Rows are one point carried round by a steady rotation, each followed by how many ticks it has turned.
The counts run from 0 to 162.
[ 0.50 -1.21  0.19 -0.49  1.12  0.47 -1.43  1.89 -0.78 -0.32 -2.97  4.23
  3.40 -0.88  1.13  1.64 -0.07 -2.21  1.00 -1.67  2.46 -0.88  0.95  0.32
 -1.42  0.41  1.84 -0.08 -0.75  0.35 -2.18 -0.09  0.98 -0.08 -0.62 -2.38
 -0.83  1.63 -0.73 -1.32 -1.81  1.05  3.41 -1.19 -1.23]
106
[ 1.64  0.34 -1.23 -1.57  1.82 -1.31 -3.33  2.67 -1.38  1.18  1.19  2.80
  0.26  1.93  0.60  2.05 -0.14 -2.62  2.42 -1.69 -0.24 -0.02 -0.50  0.94
  0.78 -0.30  1.52 -0.05 -1.58  0.85 -1.74 -1.76 -1.07 -3.12 -1.69  0.40
 -0.33 -1.05 -1.13 -0.22 -2.18  2.38  1.57 -0.68 -1.34]
143
[ 2.14  1.83 -0.59 -2.74  0.93 -0.95 -2.89  2.85 -0.10  1.07  0.09  1.22
  0.76  1.15  1.33  0.53 -1.21 -1.22  2.37 -0.88  0.08 -0.25 -0.50 -0.30
  2.47 -0.36  2.73 -0.52 -0.39  0.92 -0.90 -1.82 -0.56 -3.28 -0.07  2.59
  0.48 -2.58  1.89  0.84 -1.20  2.17 -0.01  0.03  0.37]
4
[ 0.72  1.58  0.26 -4.00  0.84 -0.42 -0.62 -1.42  0.68  2.32 -0.88  2.13
  2.31 -1.74  0.69  1.27  1.10 -1.07  1.90  1.54  1.14  0.25 -0.50 -2.09
  3.67  1.35 -0.17  1.80 -0.41 -0.06  0.82  1.90  0.06 -1.23 -0.07  1.69
  0.58 -0.62  1.09 -0.01 -0.91  3.66  0.12 -1.79  1.16]
40
[ 5.29  0.82 -2.66 -1.11  1.00  1.17  1.48  0.82  1.04  1.39 -0.71  1.01
  2.45  0.41  0.65 -0.13  0.04 -2.40 -1.64 -0.12  0.19 -1.83 -1.26  0.72
  1.83  0.48  3.55  2.23  0.76  1.18  0.87 -1.06  0.04 -1.58 -3.10 -0.46
  0.06  0.25 -0.51 -1.96 -0.48  1.01  1.43 -1.78 -0.39]
54
[-0.11  1.31 -0.15 -3.84  0.41  0.81 -0.07 -0.68 -0.40  1.92 -2.58  2.23
  2.71 -1.86  1.09  1.52  0.59 -0.34  2.50  1.35  2.78 -0.61  0.85 -2.29
  2.52  1.52  0.63  1.66  0.16 -0.12  0.59  1.66  0.47 -1.17  0.55  2.02
 -0.41 -0.84  2.21  0.62 -0.08  2.86  0.12 -1.53  1.11]
41
[ 1.29  0.42 -1.17 -0.28  4.74 -0.82  1.00 -0.59 -0.14 -0.04 -1.09  3.08
  3.63  0.49  0.84  0.14 -0.80  0.14  2.18  0.46  0.76  0.33  0.20  1.11
  1.79 -0.76  1.91  0.34 -2.50  2.93  0.01  0.94 -0.78 -2.11 -0.24 -0.61
 -0.55 -1.43  1.23  2.38 -0.87  3.92  1.36  0.03  0.51]
66
[-0.16  1.97 -0.02 -2.58  0.44  1.96 -0.14  0.35  0.14  0.16 -2.79  3.93
  1.34 -1.35  0.54 -1.33 -0.11 -2.81 -1.01 -0.06  2.60 -0.09  0.30 -1.01
  3.85  0.52 -0.20  0.79  0.33  1.45 -0.41 -0.09  1.66 -0.96 -0.09 -1.52
 -2.35  0.79  1.41 -1.41 -0.37  1.93  1.62 -0.25  1.57]
14
[ 1.43  0.21 -1.63 -2.59  0.20  1.57 -2.43 -0.28 -2.05  2.45  0.34  3.68
  0.86  0.19  1.07  1.76  0.32 -2.04  0.51 -0.78  0.19 -1.23  0.56 -1.83
  0.45 -0.58  1.52  0.71 -0.30 -0.59 -2.20 -0.27 -2.71 -3.86  0.55  0.17
  0.55  0.65  0.00 -0.62  0.13  2.64  2.43 -2.13 -1.24]
25
[ 2.20 -1.82  0.30 -0.73  1.41 -0.52  1.87  0.64  0.24 -0.97 -1.02  0.70
  3.60 -1.52  0.74  2.77  0.41 -3.26 -0.35  0.37  1.44 -2.19 -0.69 -0.27
  1.87  1.26  2.86  2.91 -0.32 -0.68  1.76  0.97  0.46  0.24 -2.30  0.70
  0.54  0.09  1.77 -1.06 -0.68  1.71  0.95 -2.45 -0.90]
77
[-1.77  0.42  1.79 -0.59  1.75 -1.40 -0.31  1.25 -0.48 -0.87 -1.01  4.25
  1.29 -0.45 -0.89 -0.67  0.59 -4.05  0.89 -1.06  2.01  0.87  0.69  0.84
  2.33  1.48 -0.90  0.61 -1.88  2.33 -0.57  0.51  0.34 -0.16 -1.45 -1.79
 -2.01  0.29  0.05 -0.90 -2.13  2.83  1.80  0.33  0.23]
128
[-0.03  2.69 -1.45 -3.10  0.67  0.46 -2.49  2.95  1.24  1.91 -0.24  3.55
  1.58  1.15  0.55 -1.32 -0.46 -3.02  1.08 -1.47  0.45 -0.04  0.36 -0.19
  2.56 -0.17  0.60 -1.19 -0.79  2.41 -1.23 -1.91  0.17 -1.72  0.65 -1.80
 -2.16  0.62 -1.50 -1.01 -1.69  1.43  0.47  1.02  1.43]
148
[ 2.82  0.18 -2.99 -2.04  1.26  2.54  0.52 -0.36  0.95  2.16 -1.50  3.05
  2.71 -0.18  0.73  0.26  0.38 -2.32 -1.81 -0.36  1.19 -1.28 -0.36 -0.40
  1.46  0.26  1.17  1.69  0.60  1.25 -0.49  0.13 -0.03 -1.47 -1.80 -1.67
 -0.25  2.07 -2.17 -2.72 -0.40  0.98  2.73 -2.45 -0.22]
52
[ 0.09  0.05  1.19 -2.95  0.81 -0.80 -0.64  2.39  1.67 -0.15 -2.48  0.73
  4.05 -2.75  1.51  2.17  0.52 -1.49  2.81  0.74  3.11 -1.13  1.07 -1.28
  1.16  1.31  3.01  0.88 -0.46  0.19  0.65  0.90  1.63  1.06  0.14  1.19
 -0.22 -0.56  1.92  1.04 -2.02  1.53 -0.35 -0.73  0.15]
99
[ 0.96  3.07  0.93 -3.16  0.37  0.44 -1.51  3.05  2.27  0.61 -1.94  1.62
  1.26 -0.54  1.03 -0.77 -0.65 -2.94  0.09  0.20  1.83  0.09 -0.42 -0.63
  3.82 -0.04  1.74  0.40  0.32  1.49  1.00 -1.49  2.14 -0.54 -0.22  0.73
 -1.25 -0.97  2.77 -0.68 -0.84  0.88 -0.19  0.21  2.22]
153
[ 1.15  0.65 -0.02 -2.57  1.50  0.30 -0.52 -2.50 -1.40  2.62 -2.13  3.70
  1.71 -1.37  1.41  1.81  1.33  0.70  2.46  0.34  2.16  0.01 -0.19 -0.79
  1.41  1.08  0.44  1.32 -0.42 -0.18 -0.42  2.03 -0.03 -1.18 -0.36  1.00
 -0.02 -0.08  0.29  0.22 -0.97  4.04  2.16 -1.54  0.28]
44
[ 0.79  2.43 -0.04 -2.29  2.11 -0.14 -2.03  2.66  2.57  0.90 -0.27  2.87
  0.63 -0.33 -1.42 -1.33  0.91 -3.21 -0.56  0.51  0.45  1.30 -0.50  0.12
  4.27  0.65 -0.25  0.17 -0.90  2.22 -0.04 -1.21  0.59 -1.51 -0.70 -0.42
 -1.48 -0.18  0.28 -0.95 -1.47  2.13  0.44  0.51  2.10]
151
[ 1.66 -0.07  1.97 -1.37  0.49 -0.75 -1.51  2.49 -0.23 -0.22 -0.06  1.23
  0.33 -1.12 -0.47  2.61  0.82 -4.92 -0.39 -0.60  0.84 -0.09 -1.27 -0.10
  2.25  1.82  1.65  1.96 -0.29 -0.75  0.09 -0.65  0.84 -0.63 -3.35  1.24
 -0.19 -0.06  1.28 -2.58 -2.00  1.61  1.35 -2.02 -0.02]
135
[ 1.35  0.17 -0.53  0.35  3.78 -0.29  2.64 -1.44 -0.12 -0.25 -1.77  3.35
  3.49 -0.23  0.14 -0.64 -0.07 -2.04  0.34  0.14  1.32  0.05  0.30  1.17
  2.73  0.50  0.89  1.19 -2.08  3.10  1.26  1.33  0.36 -0.57 -1.43 -2.30
 -2.04  0.35  0.60  0.90 -0.57  3.32  1.79 -0.59  0.41]
70
[ 2.14  0.34  1.05 -0.38  1.05 -0.56 -2.41 -0.14 -3.35  0.15 -1.58  3.93
 -0.43  0.08  0.47  1.39 -0.21 -1.45 -0.12 -2.08  2.21  0.09 -0.87 -0.38
  1.00 -0.17  0.63  0.08 -0.70  0.33 -1.76  0.15  0.41 -2.75 -1.27  0.88
  0.24 -1.51  2.35 -0.19 -1.50  3.93  2.74 -0.39 -0.33]
162
[ 1.62 -1.97 -1.03 -1.77  2.11 -1.04 -0.42 -0.31 -1.38  1.29 -0.02  1.63
  3.25 -0.69  0.27  3.63  1.41 -2.41  2.19 -1.04  0.00 -1.37  0.40  0.17
  0.23  0.61  2.08  2.60 -1.49 -0.09 -0.78  0.28 -1.69 -1.61 -1.08  0.62
  0.77  0.87 -1.20 -0.07 -1.26  1.63  2.48 -2.59 -2.15]
82
[ 0.44 -0.81  1.25 -0.79  0.90 -0.48 -0.57  1.73 -1.30 -0.48 -3.50  2.43
  3.80 -1.17  2.10  2.22 -0.44 -1.40  2.77 -1.21  3.80 -1.38  1.08  0.03
 -0.90  1.45  3.07 -0.46 -0.86  0.44 -1.45  0.80  0.87  0.79 -0.48  0.66
 -0.50 -0.38  1.40  0.65 -2.26  1.45  1.50 -0.43 -1.36]
103
[ 2.92  0.02 -0.07 -1.32  0.78 -0.11 -1.43 -0.82 -2.82  0.56  0.23  2.52
  0.11  0.11  0.61  2.16  0.10 -3.11  0.55 -0.93 -0.35 -0.71 -0.59 -1.39
  1.58 -0.46  1.95  1.09 -0.67 -0.60 -1.21 -0.12 -1.27 -3.97 -1.22  1.28
  1.72 -0.05  1.02 -0.42 -0.74  3.12  2.81 -2.24 -1.61]
24
[ 2.01 -0.01 -0.11 -1.69  0.81 -1.23 -0.86  4.39  1.98 -1.13  0.52 -0.44
  3.03 -0.33  0.07  1.19 -0.21 -4.64 -0.16 -0.89 -1.23 -1.31 -0.53  0.36
  1.73 -0.34  3.96  1.28 -1.32  0.82  0.42 -2.39 -0.02 -0.86 -1.65  0.13
 -0.46  0.19  2.02 -0.80 -0.86 -0.79  0.77 -0.62 -0.29]
115
[ 0.89 -1.07 -0.35 -0.51  1.62 -0.58 -1.48  1.96 -0.02 -0.55 -0.82  3.32
  2.84 -0.75 -0.32  1.00  0.63 -3.74 -0.94 -2.04  0.60 -0.28 -0.15  1.28
  0.90  0.18  1.55  0.48 -1.61  1.77 -1.84 -0.68  0.05 -0.90 -2.73 -2.71
 -1.07  3.14 -2.22 -1.85 -2.26  1.20  3.27 -1.62 -0.79]
109
[ 0.00  0.43 -0.69 -1.53  2.64  1.14  1.65 -0.91 -0.04  0.78 -2.66  3.58
  3.97 -1.53  0.02 -0.26  0.39 -2.20 -0.07  0.91  2.10  0.12  0.94  0.08
  2.18  0.43  0.37  1.72 -1.54  1.84  1.00  1.97  0.35 -0.85 -0.58 -2.83
 -1.96  1.70  0.54 -0.38 -0.67  2.22  1.88 -1.37  0.49]
71
[ 2.57 -0.04 -1.89 -3.48  1.96 -0.62 -1.05  0.04  1.70  2.34  0.71  1.20
  2.94 -1.23  0.10  1.73  0.77 -0.32  0.39  1.19 -1.37 -1.03 -0.91 -0.30
  2.88 -1.24  2.60  2.33 -1.09  0.18  0.24 -0.40 -1.46 -3.37 -0.62  1.39
  0.93  0.58 -0.15  0.51 -0.44  1.24  0.77 -2.98  0.48]
59
[ 3.76  0.51 -3.27 -3.08  0.58  1.11  0.24  1.72  2.17  1.97 -0.69 -0.09
  4.25 -0.92  1.58  1.27  0.20 -1.43  0.09  0.99 -0.33 -2.37 -0.03 -1.09
  1.71 -0.38  4.37  1.64  0.34  0.26  0.86 -1.45 -0.38 -1.76 -1.18  0.55
  0.79  0.47  0.93 -0.37  0.53 -0.13  1.26 -1.69 -0.03]
57
[ 1.10 -0.38  1.53 -3.40 -0.26 -0.99 -2.39  1.89 -0.71  0.33 -0.10  1.74
  0.43 -1.67 -0.29  2.60  0.92 -4.52  0.14 -0.69  0.78 -0.04 -0.24 -0.63
  2.02  1.40  0.52  1.52 -0.16 -1.55 -0.81 -0.45  0.22 -0.48 -1.79  0.50
  0.31  1.42 -0.01 -2.73 -2.30  1.89  1.89 -2.31 -0.66]
136
[-0.55 -0.39  1.05 -3.33  1.87 -2.35 -1.53  1.77  2.09  0.39 -2.46  1.52
  3.66 -2.52  0.60  2.16  1.34 -1.32  2.16  1.13  1.93 -0.03  0.50 -0.24
  2.36  1.20  1.06  2.02 -1.25  0.50  0.33  0.75  0.82  0.66  0.36  0.82
 -0.56  0.52  0.61  0.53 -1.66  1.56 -0.08 -1.30  0.83]
98
[ 1.90  0.69  1.30 -1.41 -0.06  0.45 -2.02  0.80 -3.25 -0.50 -2.43  3.03
  0.27 -0.41  2.42  1.71 -0.99 -1.71  0.60 -0.88  2.89 -1.12 -0.43 -0.74
  1.31  0.62  2.41 -0.59  0.10 -0.18 -1.66 -0.34  0.67 -2.16 -0.82  1.52
 -0.38 -1.71  3.34 -0.03 -1.07  3.15  2.10  0.72 -1.11]
161
